Each row is where one point has got to under a steady rotation. How many steps took it there?
The counts run from 0 to 234.
[  3.0  -4.9   6.6  -2.1   9.6   1.6 -28.1  -2.4  17.9 -14.9   2.0 -21.2
   2.9 -15.1  -7.1  -2.7 -31.1  20.5  -2.3 -22.4  23.1  -8.9   2.8  -3.0
   5.1  14.4 -17.5 -12.1  15.0  28.8 -20.0  -5.8   9.4]	193
[ -6.1 -18.8 -25.2  11.2  -4.9  10.5  20.3  -3.7  -2.6   9.5 -26.2  16.8
  -1.0   1.7   3.1  -9.2  10.8 -11.4 -12.9 -14.4 -12.4  16.8  14.7   3.2
   2.7 -11.4   2.9  16.8 -35.0  24.2  10.9  12.6  26.1]	46
[  3.1  18.8  -0.4 -19.1  25.9  -7.7   9.5   0.6  -0.4 -21.1  17.7  21.6
  -4.8 -22.3   9.6   2.0   6.7   6.9  18.6 -15.7   0.4 -21.6   7.0 -19.5
   2.2  -3.4 -24.0  21.7  -6.2  14.2  -8.0 -21.7  -2.7]	92
[ -1.3  10.4  -2.1 -21.4   3.1  25.9   6.9  -3.7 -31.6   4.1  -9.8  19.0
  10.9  -9.3  20.9   3.8  34.0   0.1 -21.1  -7.9 -17.2  25.2   0.0   5.2
  -8.2   4.8 -20.0   8.7 -11.4   7.6  -6.7   3.6  16.7]	219
[  9.6  -5.3  10.3  22.6  -7.9  -1.7 -21.7  19.0   1.9   0.4   2.9  -5.5
  28.0  18.7 -15.5  12.8 -31.1  10.1   6.3 -27.3   9.1  19.7   8.2 -28.1
  -4.0  -0.1 -15.8   8.6   8.1  12.3  -0.6 -25.0   8.9]	186
[ 18.8  22.7  16.5   2.2  -7.7   7.1  -0.8   4.2  11.5   2.0  15.7   5.1
 -30.5  13.8   2.0  -8.7  26.5 -31.4  10.4  -2.2 -17.8  -3.5  -0.4  -8.1
  18.8  -5.3   5.6   5.9  21.6 -28.3  10.1 -20.2   1.4]	3
[-18.3 -14.4 -31.8  14.7 -15.6 -23.5  10.2  15.4  -5.0  -2.8 -19.8 -15.1
 -12.7 -10.8 -23.2   5.6  -7.9 -19.9 -11.3  25.2   1.7 -10.8  15.2  10.4
   2.0 -12.0  -0.2 -10.9 -22.8 -14.9  -0.5  12.2   2.8]	155
[ 15.9  12.0  -8.4  11.2   3.6  -1.6  -3.7   9.1 -12.4  10.6 -19.8  15.8
   5.8   9.8  -0.9   8.6 -10.0   3.1 -19.1 -21.1  49.6   2.1 -24.2 -16.4
   7.5  10.1   6.0  16.0  -4.2   5.1   2.5  25.9 -11.2]	63
[-13.1 -14.5 -29.1  14.9 -19.5 -14.5  20.8   6.1   5.2  -3.8 -29.7  -1.5
  -6.1  -9.3 -17.7   2.8 -13.1 -17.7  -2.6  12.5  -9.2 -17.8   2.5  14.6
  -4.7 -11.7  -7.3 -15.7 -13.7 -10.7   2.0  29.4   9.2]	154
[  9.0  -1.9  -9.6  -2.4  -7.6   8.7  -8.9  16.3  -9.6  16.9 -24.3   4.7
   6.0   8.7  -4.3  13.2  -4.0   2.5 -19.3 -12.0  46.6  16.9 -20.5  -9.9
  -3.7  29.1  -2.3   4.8   5.5   9.9   7.6  35.1  -8.5]	64
[ -9.0  -9.3 -14.7  16.2 -14.4 -13.2 -34.1 -13.6  -3.2  -4.7  -7.3  -6.7
 -12.9   8.9  -4.4 -35.0 -24.6 -21.7   5.6  12.2  -8.6 -16.5  -5.0  -7.2
   0.3  -8.2  19.6  -1.0  13.7   8.3 -22.0  -6.2  -9.0]	22
[-14.1  -6.3  -0.8  -2.4  -1.5  -0.1 -15.1  29.7   3.3  10.8 -27.7   8.5
  13.7  15.1 -24.3  15.6   0.1   3.9 -27.0   1.8  40.0  21.4 -15.0  14.3
  11.8   5.8 -21.4  -2.5  -7.4  22.5  10.7  11.6   0.2]	60
[  4.7   5.4 -16.4  21.7 -24.3  -1.6 -28.8  -7.1  11.7   7.0   3.5  -5.8
   4.4  22.9  -5.3  -5.8 -13.8 -29.8   1.7  -6.8 -32.1  -5.4   6.3  -6.2
 -12.7  -8.6  12.7 -13.0  26.9  -8.8  -5.4   4.9  16.3]	16
[ -0.6  -7.7   9.0   8.6 -10.1  -6.5 -23.7   6.0  16.4  -4.4  -2.7 -22.3
  -0.6   7.7 -24.3 -10.8 -22.0  -1.5  25.2  -9.2  -9.4   2.1   0.0  -1.7
   6.3 -16.4   6.9 -36.7  31.4  -9.1  -9.8 -16.2   1.3]	19
[ 12.9  -7.6 -11.6  20.6  -9.2  -8.7  17.0  -8.7  -0.1  -5.4 -30.1 -16.2
 -20.3  -8.2  24.8 -20.7 -34.3   9.2  11.0 -19.9 -16.0 -10.4   4.0   4.2
  10.9  -7.9  17.1  -5.7 -11.3  -1.3   5.6  -4.2  -5.5]	33
[  3.7 -26.3   3.6  18.4  -3.6   3.6  33.9  24.9  12.7  12.0 -25.7   5.1
 -25.6  -0.5  -8.3  13.5  -8.6  -5.7   4.1  10.1  18.8  10.4  -6.4 -11.3
   2.8  -9.0  11.6  15.0  -7.1  -1.9  39.3  -8.8  -5.2]	167
[ -3.9 -28.0  16.3  18.9   0.1  14.0  14.3  32.7  17.4  17.2 -15.0  -1.7
 -22.6  -4.8  -6.4  21.1  -1.6  -7.8   2.9   5.5  21.6  10.5  -0.5   9.7
  11.7   5.7  13.7   4.1  -5.6   2.7  29.0  -5.1   7.9]	168
[ 24.7  12.7 -13.1   7.3 -15.7   6.2  10.1 -12.4  10.0  -4.0   8.4 -10.9
  20.3   0.3   1.2   3.1 -17.4  10.6 -39.8   2.8  26.4  -1.6 -18.7  -2.4
  -3.1  34.1  -4.3   4.7  10.6   7.5   7.1  18.8   7.3]	70
[-11.3 -15.6  -3.6  15.2 -10.0  -5.2  27.2   0.2   6.7  -1.5  -7.9 -30.3
  -4.1   4.5  11.9 -27.4 -20.3   2.7 -18.2  16.9  -8.8  12.3  32.7  25.4
  11.7  10.7  15.3  -3.0  -5.2   3.0  -3.0 -15.7   5.3]	36
[-12.5 -19.7  -5.5  18.4 -11.1   1.4  34.2 -11.9   5.8   7.0 -18.0   7.0
  -3.1  10.9   1.6 -36.9  -5.1   2.0 -14.3  18.4 -14.3  16.3  13.4  19.5
  11.1  -5.8   2.5  11.9 -23.5  19.9  10.0 -12.5  14.6]	41
[-10.9  -2.8 -13.7   1.0  -4.5 -19.9   0.6  25.6 -19.2 -13.3 -24.7 -18.0
  10.8  -0.6 -18.3  -2.6  -5.3 -21.5  27.8   8.7   9.9  -7.7  28.4  -7.9
   9.7 -16.1  19.0   2.9 -24.8 -14.1 -16.0  19.8  -2.0]	151
[ -3.9  -4.0   3.2  -1.9  -4.9  17.8 -27.0   4.1  17.5  16.9   2.3   8.7
 -13.2  20.6  -6.0  -3.7  15.5 -31.2  30.7  -1.0 -17.2   2.0  -2.0 -12.3
 -13.6   5.1  19.3  -4.2  36.7   1.2   6.1  13.1   6.4]	10
[ -9.8   6.6  12.5 -13.2   7.4  -4.3  13.8   0.6  -3.2 -10.2  37.0   8.9
   9.3 -17.8   4.0   6.9   5.3   8.4 -10.1  13.3  -0.2  -6.7  24.9   0.5
 -11.0  26.9 -34.4  -0.3  10.6  12.0 -24.0 -26.1   6.9]	90
[ -0.9 -14.3   5.6  11.0 -22.5 -17.8  25.9  22.9   1.5  -3.8 -19.1  -0.8
 -22.9   1.7 -20.3 -11.8 -10.7 -10.1  -7.0  26.2   2.4   5.9 -12.7   4.2
  21.6  -0.6  -7.8   8.6 -24.2 -15.9  10.9 -13.1  -5.2]	161
[ 10.6 -16.4   7.2  29.3  -6.7  10.9  12.9  15.1  38.4   2.3  11.8  -6.7
   6.5   4.4 -15.6  14.4  -3.6 -11.3 -17.9  -0.7  -0.7  11.7  11.0  -2.9
  14.3  -4.3   2.8   1.0   2.9   4.1  37.4 -15.7  26.7]	174
[-13.9  21.7   9.9 -18.8  16.8  -1.8 -13.7 -16.4  22.5  -6.5  17.4  -6.0
 -25.8  11.9  -1.8   5.8  31.7  15.8   6.5   2.3   9.8  -6.9 -17.2  18.3
 -13.7 -19.2   7.8  -8.1   3.6 -17.4 -20.9  10.0   6.8]	109
[ -9.0  -7.4  25.0  -3.7   9.8   5.6  -1.9   2.9   5.9  -5.7  -8.9 -22.0
   4.2   4.5  12.1 -12.7 -29.3  30.0   3.8   0.4  26.4   8.4   1.9  12.2
 -17.3  25.0 -21.4   5.0  19.0  21.4 -24.8  -4.4   4.6]	198
[  8.5  31.2   6.1 -30.6  -1.5  -3.0  -2.7  -9.5  -7.8   2.3  -4.9  21.1
  10.8  19.7   2.5   0.7  23.4   1.7  -5.5   6.1   5.6  15.8 -35.8  -3.3
  -4.9   6.9 -23.7 -20.0  28.3  -3.1  12.5  12.0 -19.0]	232
[  4.6  -4.9   2.1   2.1  -3.4   8.0   0.7 -15.6  -5.9   3.0  18.1  -2.1
  15.0 -15.1  -8.5  -3.0  -5.1   5.0 -18.1  18.1  26.8 -14.4 -22.9 -17.0
 -17.1  34.5  11.6  31.1  -8.6  29.8   1.4  -0.5  -3.1]	76
[  8.5  19.3   0.8 -23.1  -2.2   9.0  -4.5 -22.6   0.5  -7.4  -4.0   5.3
 -18.3  24.1   0.8  -6.7  21.8   9.1  11.1   7.5 -15.1  13.2 -38.1  -5.8
 -31.2 -23.1  -1.1  13.2  -1.1 -25.5  -9.9   3.8  -4.9]	112
[ -5.9 -15.0   5.2  12.0  -0.8   8.3 -22.6  12.8  26.4   1.9  13.3   0.7
  14.0   5.7 -27.0  -1.9  -4.8  -7.8  -7.7  -1.1  21.4  12.8   7.5 -22.7
   7.3 -12.1   5.9  21.7  -2.2  31.1  20.0 -28.2  17.1]	180
[ -1.7  -1.7   6.5  22.1 -12.9   6.7 -32.9  -3.7  13.6  14.9   6.8  -7.3
   6.4  12.7  -3.8   0.0  -8.7 -23.1  12.0 -20.1 -22.8  -4.2   1.3   2.1
   4.9  -1.0  10.7 -23.8  31.3 -16.3 -12.3  13.3  14.4]	15
[ -2.8   6.6  -0.3   1.7  17.8   2.2  -8.8 -18.6  -5.4  -8.1 -14.6 -19.9
  -1.4  -4.8  20.9 -13.7 -29.5  19.4  -3.8 -16.8   9.4 -14.1 -10.4   4.5
 -11.8   4.8  -9.0  41.0 -15.5  23.7 -14.1  -3.2   3.3]	200
[ -7.6 -19.9   9.2   7.3   8.9  -3.0  12.0 -16.2 -11.4  19.7  -8.7 -21.3
 -11.4  -6.2  16.0  -6.1 -19.8  37.6   6.3 -11.0   8.3   6.5 -13.8  10.1
 -21.0  31.3 -13.8  10.3   1.5   6.1 -12.9   3.8  -6.6]	202
[ -1.4  -3.0  -3.0  17.7   2.7 -19.2  17.9   3.9  20.5   7.5 -16.6  21.3
  13.1   7.6 -13.2  -1.9   5.3   6.2 -19.3 -12.2  28.2  24.9   3.2  -1.1
  21.4 -20.3 -22.1 -25.0  -8.2   7.0  12.4   1.6  15.1]	54
[ 13.8   5.6   3.2 -16.5 -22.8  21.9   0.6 -18.6  -1.7   5.7   8.6  16.6
  -8.1   5.5  23.8 -11.7  -2.5  -4.5 -19.4  22.7 -19.5   0.6 -10.8  15.0
  -9.6 -17.8  12.2 -40.2  28.7  -7.8  -2.7 -11.9  -7.0]	124
[ 10.4  16.4 -10.2   8.3  -7.3  -0.6   0.9  18.2  -0.6  -1.6  -9.2 -14.2
  32.8  13.5  -8.9  29.8 -20.8  12.7 -31.3 -10.3  21.4  14.3 -14.6   3.0
  -9.0  10.0  -6.7  18.5  -1.9   8.7  24.5   7.2   1.6]	66
[ 18.1 -26.5  -9.8  16.6 -15.2  13.7  12.5  17.0  20.3  16.3  -8.5  -0.3
 -24.7  -7.6  -7.5   6.8   6.4 -12.6  -8.0 -11.1  12.7  19.9   5.7 -33.3
   7.0   8.9  17.2   7.0   4.5   3.7  33.6  -7.0  -3.7]	172
[ -3.9  20.3   4.6 -22.2  10.3  -2.2  -2.9   8.9 -10.8   7.9   0.6   9.5
   6.9  -2.3  -3.0  16.9  30.9   9.6 -18.5 -10.0   1.0  26.9 -17.8   7.2
   8.3  -2.3 -28.1 -33.3  19.3  -7.4   5.5  -7.6 -12.6]	227
[ -0.2   8.6  -9.2   2.6 -15.3 -12.6  -4.0  -2.7 -24.6  21.5  11.2  -0.9
  20.3  12.2  21.5 -22.7  -3.9 -11.9  11.2   5.3 -32.6  -1.6  18.2   6.7
   7.9   7.5  12.0  -6.1  18.1 -13.0  22.3  -1.3 -24.8]	136
[ -7.5  -0.7  -9.9 -12.4   8.1 -13.0   0.8   5.3   6.2   6.0   2.9  -5.9
  21.8   3.6  10.4  -9.0  -1.5  -5.1  26.7  -0.2  -7.0  -1.8  34.9   1.1
   5.3 -13.4  22.5 -40.0  20.8   2.1  20.8   9.8 -22.8]	138
[ -6.0  -5.9   7.2 -19.1  -9.7   1.6 -16.9   6.1 -33.4  16.6   4.8   3.0
  11.5  11.4  19.4 -21.0  -2.9 -19.1  10.4  28.9 -24.5  13.9  10.5   0.8
   1.2  -5.8  20.5  -1.7  18.7   3.6  12.2 -19.7 -33.6]	131
[ 23.6   1.0  -2.6  29.4 -14.2  23.0  14.1  20.5  10.0   1.7  -1.3   1.2
  -6.5   6.2   7.2  14.7  -5.9 -24.5 -15.2  -9.1   3.0   0.0  15.8  -1.8
  19.5   4.8  21.3  24.9  -8.1  -8.2  23.5  -1.3  21.4]	170
